In the rows, zero is written as 128.
One turn moves each row of this set onto another row. After a few examples, where does it send each row asked below?
z_955: [112 131 132 148 152 143 144 118 153 167 120  95 127 108 157 141 122 143]
z_357: [151 124 100 153 141 145 146 103 120 132 153 118 163 127 154 134 124 128]
z_987: [140 135 139 155 100  95 132  91 158 137 119 161 100 150 140  96 135 137]
z_311: [125 148 151 141 118 143 149  91 159 150 146 120  89 148 131 124  97 130]
z_702: [134 110 127 150 110 144 141 126  96 123 140  96 129 146 123  81 124 143]
z_328: [123  80 111 133 117 118 145 131 122 138 119 120 117 124 160 159 137 116]
z_585: [126 129 106 146  99  96 146 145 111  92 141 144 147 145 132 126 111 120]
z_600: [145 113 147 139 112 100 115 131 101 124 101 114 164 166 138 104 101 162]
z_358: [118 134 131 156 128 140 103 140  91 133 145 136 111 139 126 133 149 117]
z_170: [125 120 115 148  99 119 131 130 103  98 130 147 156 150 128 126  98 100]
z_654: [129 143 142 141 122 125 147  96 156 160 128 163 156 182 138 101 130 127]
z_680: [125 123 145 154 159 136 180 148 150 125 109 141 126 141 159 111 135 136]
z_418: [141  75 109 139 130 139 136 134 128 142 122 118 132 144 151 158 134 106]
z_739: [161 120 170 141 112  98 107 121 132 118 126 113 101 136 127 121 137 165]
z_579: [155 109 160 126  87 101 112 108 147 171 131 148 126 133 148 107 102 133]
z_372: [122 141 163 147 105 123 156 129 156 146 150 109  90 134 144 112 100 123]
z_393: [107 109 133 158 112  96 117 115 142 130 100 119 169 144 132 159 130 106]
z_220: [144 114 153 140 110  96 113 128 105 133 100 119 161 171 145 102 106 160]
z_986: [118 120 156 138 126 129 135 144 176 130 135 167 109 171 119 123 107 149]
z_875: [138 126 162 126 107  88 129 141 113 135 113 110 171 149 145 105 118 159]
z_505: [127 134  99 138 144 130  97 106 137 160 124 118 111 133 119 155 111 136]
z_768: [120 140 126 149 118 104  89 104 129 129 123 132 145 149 138  70 108 119]
z_725: [112 134 123 144 122  88  82 109 127 104 119 137 133 136 154 101 111 135]
z_560: [129 141 130 149 118 121 125 119 112  90 133 100 166 151 119 113 139 114]
z_325: [127 120 152 145  98  98 116  95 119 146  88  94 139 137 143  94 125 124]
z_347: [160 118 178 137 125 116 111 100 138 134 106 133 108 151 115 101 145 154]
z_623: [113 125 144 126 143 147 122  83 151 140 108 148 153 134 115 134 123 164]
z_844: [158 124 116 133 140 130 161  98 148 118 135 116 173 129 156 141 124 119]
z_703: [122 136 146 117 137 112 142 144 179 114 123 159 114 157 115 132 118 141]
z_117: [131 117  96 165 142 128 135 134 140 126 134 138 131 119 137 132 156  99]
z_266: [127 165 169 144 136 134 150 109 157 121 137 133 126 147 123 133 127 172]
z_616: [136 136 146 106 166 159 140 129 135 131 125 123 131 130 149 137  89 147]
z_449: [150 108 160 127  90 106 116 105 156 163 135 153 119 128 145 107  99 142]
z_348: [121 140 145  94 154 138 139 125 130 126 126 104 130 136 163 149 110 141]
z_932: [125 107 134 176 109 115 116 129 121 139 111 118 171 137 106 137 138 110]
z_780: [161 125 143 151 102 117 167 118 122 165  99 128 138 142 114  88 117 118]
z_451: [135 103 149 116  95  93 127 116 172 162 129 143 126 124 149 100 115 132]
z_189: [116 112 114 149 100 124 130 135 105  97 138 151 153 150 133 130 104 101]
z_733: [143  82 114 137 132 135 137 135 128 153 124 118 128 143 154 164 128 109]
z_396: [123 127 154 139 135 132 136 149 178 132 134 157 110 168 116 130 105 152]
z_813: [115 130 140 168 162 150 163 135 130 143 106 146 116 141 144 136 134 142]
z_230: [134 135 145 109 167 160 138 133 132 136 129 121 132 128 157 136  95 136]

z_347 moves to z_311
z_372 moves to z_680
z_875 moves to z_451
Now find these:
z_702 moves to z_780
z_600 moves to z_579
z_117 moves to z_560
z_230 moves to z_418

One turn moves each row of this set onto another row. After a few examples, where does it send each row asked below?
z_998: [137 101 128 114 149  67 100 116 188 131 150 151 121  83 138 121 156 179
 148 127 153 169 105 138 160 133 102 142  85  53 205 108 132 152 119  96
 123 117 134 153  69 112 128  96 170]
z_221: [142 100 140 103 160  64  92 135 190 121 154 150 121  94 145 127 164 173
 147 143 147 160 106 139 168 134 120 140  85  62 194  96 142 146 130  92
 112 120 154 151  66 111 127  94 158]
z_731: [142 144 112 137 165 103 112 142 227 168 184 124 138 148 108 161 123 160
 153 149 100 162 149 138 155 142 154 158  94 100 170  96  91 176 141  88
 123 120 136 154 175 127  87  98 156]
z_598: [125 105 136 126 138 115  92  89 219 153 182 107 128 111 128 135 130 156
 160 122 129 162 129 143 155 153 110 137  88  82 202  87 117 168 107  79
  77 119 147 157 134  97 102 106 162]
z_9: [115 131 127  91 159  81  65  86 138 144 145 161 111 124 150 139 131 177
 140 150 113 155 148 163 206 166 138 158  91  83 158  89 130 102 126 102
 166 141 156 163 117 148 148  85 117]
z_95: [107 142 116  98 129  75 105 126 216 153 166 108 169 107 138 149 135 133
  84 154 121 166 116 134 141 147 141 170  80  99 183  88 125 178  97 102
 131 124 128 162 133 144 128 115 145]
z_901: [163 143 113 124 173  55 114 165 204 156 147 169 131 130 138 166 159 169
 151 164 114 157 123 126 160 135 164 166  91  70 169 104 124 165 148 108
 149 110 129 164  89 141 123  81 141]
z_77: [113 126 109 102 151 117  88 100 142 114 172 141 130 113 141 137 125 176
 175 106 127 159 114 151 186 171 108 127  83  72 152  96 116 110  85 120
 137 119 164 138 152 141 138 112 108]
z_132: [129 123 127  86 152  73  65  86 136 133 145 162 116 119 148 144 124 176
 142 138 109 158 139 153 204 154 134 156  99  86 151  97 136 105 108 110
 166 139 152 160 118 136 149  81 114]
z_454: [105 138  83 130 145 143 110 109 137 119 197 132 126 138 127 166 144 175
 149 133 120 120 123 144 175 159 123 125 105  85 145  72  88 140 105  92
 127 112 136 141 159 162 149 106 115]
z_966: [ 97 151 114  98 128  68 123 141 214 140 156 122 164 106 123 155 132 129
  93 147 123 184 112 136 167 145 154 163  69  95 184  97 126 178  89  99
 132 119 134 153 111 150 133 100 137]
z_383: [146 106 134 109 137  61  96 114 193 130 147 149 137  79 156 134 157 176
 135 127 153 155 105 143 154 132 118 148  83  65 203 102 131 160 114  97
 124 123 142 151  71 117 130  92 172]
z_201: [101 159 116 100 130  70 114 136 217 145 161 115 162 108 128 148 126 140
  78 143 126 174 110 134 139 141 143 160  83 100 187  98 123 174 100 102
 133 118 129 154 125 153 147 106 146]
z_842: [120 134 100  77 136  89 118 145 178 118 138 119 132 131  96 156 129 157
 130 172 114 187 101 163 167 166 119 178  92  98 193  96  97 198 128  89
 104 127 143 130 128 116 103  77 146]
z_991: [118 106 140 114 163 120  88 106 212 140 187 105 134 122 113 137 127 157
 143 127 134 157 113 141 174 157 105 123  80  90 200  85 117 160 126  86
  81  94 157 160 120 100 108 115 167]
z_111: [164 148 110 120 165  50 114 165 199 145 149 167 145 117 137 162 155 177
 128 159 123 152 129 140 155 122 155 166  89  85 175 110 102 163 147 109
 161 129 132 150 109 143 119  79 163]
z_186: [153 157 145 129 130  75 133 101 244 148 173 139 118 115 141 153 146 157
 127 143 130 181 146 125 153 121 169 147 103  74 185  89 122 133  82  99
 141 105 153 170 141 124 148  96 152]
z_333: [142 155 138 137 123  71 131  88 241 146 166 148 106 107 127 152 149 166
 128 137 125 186 139 129 157 125 162 145 104  63 198  98 121 134  80  91
 134  97 144 165 121 127 167  93 152]
z_182: [118 157 126 125 139 114 111 117 149 119 164 150 133 138 128 150 133 177
 122 108 109 142 159 143 176 119 105 123  76  92 151 104  94 115  71 105
 156 132 147 170 110 165 144 109 123]
z_284: [144 130 113 142 119 129  93 105 147 141 172 168 100 147 124 154 159 181
 150 108 110 129 126 169 199 148 125 133 124  87 173 101  99 123  70  96
 135 129 151 169 115 158 143  67 136]
z_504: [115 132 100  77 136  92 110 157 179 116 151 124 132 127 108 141 137 159
 130 165 112 193  95 163 158 168 110 178  93  94 206 100 100 193 138  80
 116 135 134 130 145 126 102 105 158]
z_856: [119 139  98 112 141 103  86  97 137 141 169 153 113 150 134 172 141 168
 118 166 104 121 150 144 194 141 155 152 120  98 142  76 105 134 128  84
 153 131 122 160 125 158 161  82 124]
z_99: [159 127 121 116 131  92 129 107 199 118 154 154  79 128 107 142 152 182
 180 156 111 200 128 158 168 148 134 164 115  58 215 102 102 151 116  63
 115 118 156 143 144  94 118  85 165]
z_316: [161 147 115 123 172  48 109 159 204 153 144 167 127 110 130 160 140 180
 132 155 127 162 132 129 150 123 158 161  97  77 175 117 107 156 152 114
 166 116 128 148  97 138 132  83 155]
z_477: [139 145 110 133 176 112 110 132 228 173 178 126 144 155 105 179 123 157
 146 147 100 159 137 130 163 151 150 152  89  98 177  97  94 180 139 109
 118  87 132 163 149 131 104 101 151]
z_91: [122 111  95  84 140  84 103 142 170 112 151 120 138 122 112 145 143 156
 132 168 116 181  93 157 156 159 102 183  94  80 207  91  90 195 126  81
 116 130 134 124 139 112 101  92 163]
z_419: [168 123 120 118 139  82 128 114 197 106 150 154  87 129 123 152 151 180
 178 158 125 190 126 152 164 136 138 160 119  59 209  96  88 151 113  78
 127 110 161 134 152  92 119  77 169]
z_423: [145 158 135 124 116  76 126 108 249 131 166 150 114 111 131 160 150 165
 128 137 132 179 134 122 174 121 167 142  86  67 196  93 133 133  68  81
 125  98 158 175 126 136 148 113 151]
z_667: [107 133 110 109 151 110  75 104 142 119 172 139 119 112 147 128 120 189
 174 113 124 161 107 147 190 175 112 128  78  79 164  94 117 101  97 118
 146 119 172 139 145 138 137 109 121]
z_664: [ 97 141  73 138 149 139  99 107 143 121 193 131 131 142 123 159 137 191
 151 127 123 130 104 131 169 164 121 119  98  89 146  71  97 137 111  94
 130 111 141 136 158 145 149 104 114]
z_919: [171 138 124 103 121  96 126 112 207 112 150 155  76 138 107 160 150 193
 168 162 115 185 124 151 173 142 133 156 116  68 209  92  95 154 110  71
 101 105 171 146 141 101 120  87 157]
z_342: [110 152 114 130 131 112 115 113 162 121 154 159 128 144 130 146 132 182
 115 118 112 147 150 139 187 125  97 122  70  98 148 108  97 122  78 102
 163 139 145 170 111 166 144 123 129]
z_296: [133  94 102 112 106 130  83 106 143 121 162 166 100 130 114 153 129 182
 156 130 105 139 120 156 205 178 141 167 113 119 148  93 126 152 114  98
 132 152 136 133 136 151 121  77 126]
z_718: [131 134 113 142 102 125 107 109 149 140 163 167 104 154 130 156 151 191
 142 116 107 132 127 165 196 150 109 131 116  84 180 100 105 121  74 100
 140 122 160 173 117 164 144  65 137]
z_494: [132  99 107 125 100 131  84 115 145 121 157 164  95 129 109 156 126 193
 149 125 105 142 121 162 194 185 143 158 111 120 169  93 130 145 108 102
 131 150 138 136 137 143 129  62 115]
z_470: [108 139  87 126 154 107  91  86 146 143 164 154 118 147 126 169 151 177
 121 163 109 118 150 140 185 151 151 149 114  87 139  72 109 138 139  79
 152 131 128 167 125 154 161  81 115]
z_840: [105 118 110 106 131 120  91 118 155 103 154 157 124 121 109 150 105 183
 123 127 111 157 147 134 182 159 128 151  65 133 134  99 125 147 112 103
 154 156 122 136 132 140 127 117 106]
z_159: [117 105 124 124 145 129  96 102 216 158 189 113 127 119 121 127 133 160
 149 123 132 161 118 142 160 165  98 126  89  75 205  88 122 162 127  74
  79 113 139 165 137 106 100 111 164]
z_488: [105 124 119  96 126 114  95 118 150 102 158 150 134 125 117 147  99 180
 129 125 107 153 151 130 184 149 123 154  65 123 125  97 127 140 111 111
 152 153 124 139 131 151 123 118 111]
z_643: [138 148 107 132 164 112 105 144 233 180 182 123 128 148 107 158 118 161
 135 149 101 161 141 136 150 150 156 153 101 101 173  94 101 172 157  94
 122 113 126 157 162 137 102  96 145]

z_856 moves to z_284
z_919 moves to z_477
z_342 moves to z_667
Now find these:
z_998 moves to z_504
z_186 moves to z_598

One turn moves each row of this set onto another row. After a few examples, where does it send each row asked below?
z_814: [112 138 105 116 122 104  99 104 146 106 117 137 136 145 119 125 162 129
 121 118 147]
z_922: [147  83 124 123 147 134 138 161 128 100 163 127 123 125 171 111 128 163
 127 130 138]
z_439: [128 128  99 113 122  98 126 112 140 153 126 134 149 138 102 129 170 119
 140 118 138]
z_502: [106  97 116 128 147 121 118 127 149 126  83 102 146 147 162 121 132 154
 166 137 136]
z_957: [144 105 124 145 130 143 123 126 177 106 126 145 113 147 138 144 118 132
 100 142 105]
z_317: [151  91 157 117 126 153 120 149 100 132 116 171 144 132 165 128 144 121
 135 157 127]
z_161: [156 106  96 111 126 126  92 125 119 143 144 126 115 154 159 135  82 135
 121 150 144]
z_72: [143 100 125  85 137 141 139 152 118 130  90 156 158 131 152 133 148 130
 153 185 144]
z_414: [170 150 101 113 142 115 127 113 111 153 167 151 138 118 146 122  95 136
 120 142 138]
z_474: [144 162 108 118 132 140 158 132 123 145 105 104 125 136 140 118 136 114
 125 180 137]
z_737: [132 137 103 121 157 130 148 162 104 108 112 136 128 121 126 127 179 152
 125 109 121]
z_870: [136 115 111 108 123 126 116 126 114 129  59 134 127 120 140 128 129 105
 125 131  96]
z_647: [143 111 116  81 145 115 125 101 110 136 181 150 134 135 146 126 135 136
 155 132 117]
z_404: [157 154 100 122 134 170 129 157 115 147 120 123 113 136 132 148 165 147
 163 141 117]
z_364: [137  76 110 106 150 130 110 148 119 126 148 116 127 106 151 100 132 118
 102 135 130]
z_509: [144  74 130 104 140 138 128 146 125 103 164 137 139 106 153 100 134 123
 127 140 127]
z_210: [167 100  57 128 134 153 115 124  83 133 116 140 128 129 114 132 143 151
 135 148 132]
z_466: [129 117 144 119 155 129 127 142  95 132 125 120 128 133 117 125 154 130
 125  87 137]
z_140: [152 125  98 159 159 121 146 107 117 150 145 123 151 123 150 125  99 144
 133 155 162]
z_674: [148 178 108 116 147 144 155 139 103 109 114 129 143 123 150 119 132 146
 121 122 107]
z_62: [169 114 109  82 141 125 120 143 136 132 108 107 136 144 164 150  91 133
 107 142 143]
z_222: [146 116 117 170 134 138 128  98 158 118 144 117 138 152 133 133 143 167
 128 132 104]
z_802: [145  92 140 122 132 116 136 110 120 139 140 166 154 119 182 143 160 138
 126 144 110]
z_374: [119  74 132 116 130 137 104 152 108 104 124 146 128 106 118 133 124 147
 137 114 129]
z_775: [166 110  79 120  89 138 127 142 106  97 126 150 158 103 146 149 126 145
 152 142 122]
z_745: [161 119 103 112 145 123 113 158 138 131  92 113 148 180 168 141 131 142
 129 110 130]
z_704: [137 121 126 122 138 151 121 154 120 112 140 124 131 162 134 131 159 157
 186 172 141]
z_70: [123  78 108  96 124 146 120 137 108 125 124 111  94 110 139 109 121 139
 120 134 141]
z_900: [144 120  95 170 153 131 142 117 132 126 146 144 124 142 137 112 159 156
 141 174 105]
z_178: [156 151 107 112 124 163 120 123 128 131 118 137 144 151 133 158 174 135
 163 151  94]
z_326: [142 121 105  98 174 149 105 108 133 128  89 157 142 121 125 125 105 117
 151 163 110]
z_599: [154 136 121 122 139 175 135 147 121 141 122 136 120 130 143 137 157 172
 180 160 125]
z_309: [162 130 118 108 154 124 131 109 126 119  70 145 135 138 136 135 111 103
 170 144 121]
z_254: [131 142  83 108 129 138 128 100 165 113 113 121 157 102 122 137 115 134
 162 122 125]
z_897: [115 129 120 124 131 104 132 106 169 139 126 112 162 130 153 138 155 119
 158 130 126]
z_294: [141 141  63 114 110 123 129 108 139 114 130 158 156 117 158 137 107 126
 161 143 111]
z_426: [126 120 117 141 119  96 101 108 166 114 117 140 141 136 136 120 154 149
 117 131 155]
z_433: [143 117  77 121 143 149 145 115 100 140 154 152 177 134 142 150 102 158
 138 144 130]
z_614: [146 121 119 110 150 112 130 115 124 127  60 124 116 149 146 136 106 115
 140 150 109]
z_155: [123 131 104 137 107  86 127 130 149 128 121 132 139 124 150 116 126 141
 102 113 150]
z_528: [135 108 144 136 150 132 109 144 159 116 137 164 139 110 106 133 110 125
 135 133 152]
z_147: [147 125 111 117 153 167 132 130 137 123  71 142 134 132 138 132 117 119
 112 182 138]
z_714: [176 115 103 126 164 156 141 122 119 122 146 159 169 148 149 160 104 153
 137 163 128]
z_259: [161 109  80 126 134 138 140 138 104 119 130 117 122 175 142 118 168 164
 164 147 119]
z_883: [141 105  88 138 133 131 157 126 115 153 160 131 165 140 138 142  98 162
 129 163 134]

z_426 moves to z_509
z_737 moves to z_62
z_439 moves to z_70
Now find these:
z_72 moves to z_254
z_474 moves to z_502
z_259 moves to z_147
z_922 moves to z_714
z_674 moves to z_745
z_599 moves to z_309

One turn moves each row of this set onto another row. After a few examples, where does it send each row asked below?
z_17: [180 108 121 111 137  98 158 144 146 120 110 152 145 123 115 131 154 174]
z_963: [141 117 107 148 152  96 182 143 175 104 122 134 155 136 141  98 109 146]
z_860: [141 104 110 159 147 143 141 125 112  89 117 109  89  98 143 133 127 108]
z_618: [151 128 122 138 119  90 157 100 140 151 124  92 117 127 118 108 132  93]
z_722: [145 103 121 138 148 109 185 141 182 110 116 132 152 144 146 105 112 148]
z_150: [175 126 105 120 140  84 159 149 141 113 116 157 144 120 112 127 148 168]
z_7: [176 117 118 117 142  97 155 142 141 118 113 160 148 127 105 129 147 174]
z_384: [157 138 127 130 128 102 134  94 117 145 132 119 130 140 102 100 117  99]
z_800: [143 122 111 147 155  96 169 145 161  99 127 146 159 144 128  99 101 148]
z_416: [160 113 140 127 117 112 156  92 137 160 120 104 124 135 117 105 131  97]
z_630: [113 120 100 134 136 114 132 155 119 134  99 127 115 112 167 132 144  91]
z_978: [162 119 139 124 125 116 138  94 123 154 126 117 131 146 104 103 123 101]
z_574: [146  89 125 147 146 158 133 123 107  95 118 117  95 107 139 132 125 115]
z_73: [112 132  96 135 140 119 115 159  99 125 107 140 124 118 151 127 130  93]
z_465: [141 109 111 159 149 143 134 125 104  88 124 118  92 104 139 129 120 109]
z_633: [148 109 121 136 154 112 166 140 162 106 127 151 162 149 128  99 100 153]
z_916: [173 123 105 122 139  80 167 148 151 114 111 144 141 115 119 133 155 167]
z_491: [177 110 115 114 137  93 169 144 155 123 110 143 140 116 120 132 157 168]
z_51: [141  94 120 151 146 151 142 120 113  93 115 106  90 102 144 133 129 111]
z_334: [145 102 116 156 148 155 130 121 103  89 125 119  98 107 135 127 121 116]
z_648: [151 143 117 136 127  90 147  99 128 143 130 108 123 130 110 102 127  91]
z_81: [119 100 117 122 133 133 135 152 120 145  94 121 117 120 168 134 147  94]
z_378: [123  98 130 114 137 148 120 147 110 141 100 140 126 127 156 128 139 104]
z_779: [149  99 129 135 152 119 175 140 174 111 120 140 159 148 136  99 108 158]
z_785: [116 115 115 122 141 140 106 150  98 132 106 149 129 129 144 127 127 103]

z_785 moves to z_73
z_150 moves to z_916
Now find these:
z_51 moves to z_574
z_633 moves to z_800
z_618 moves to z_416

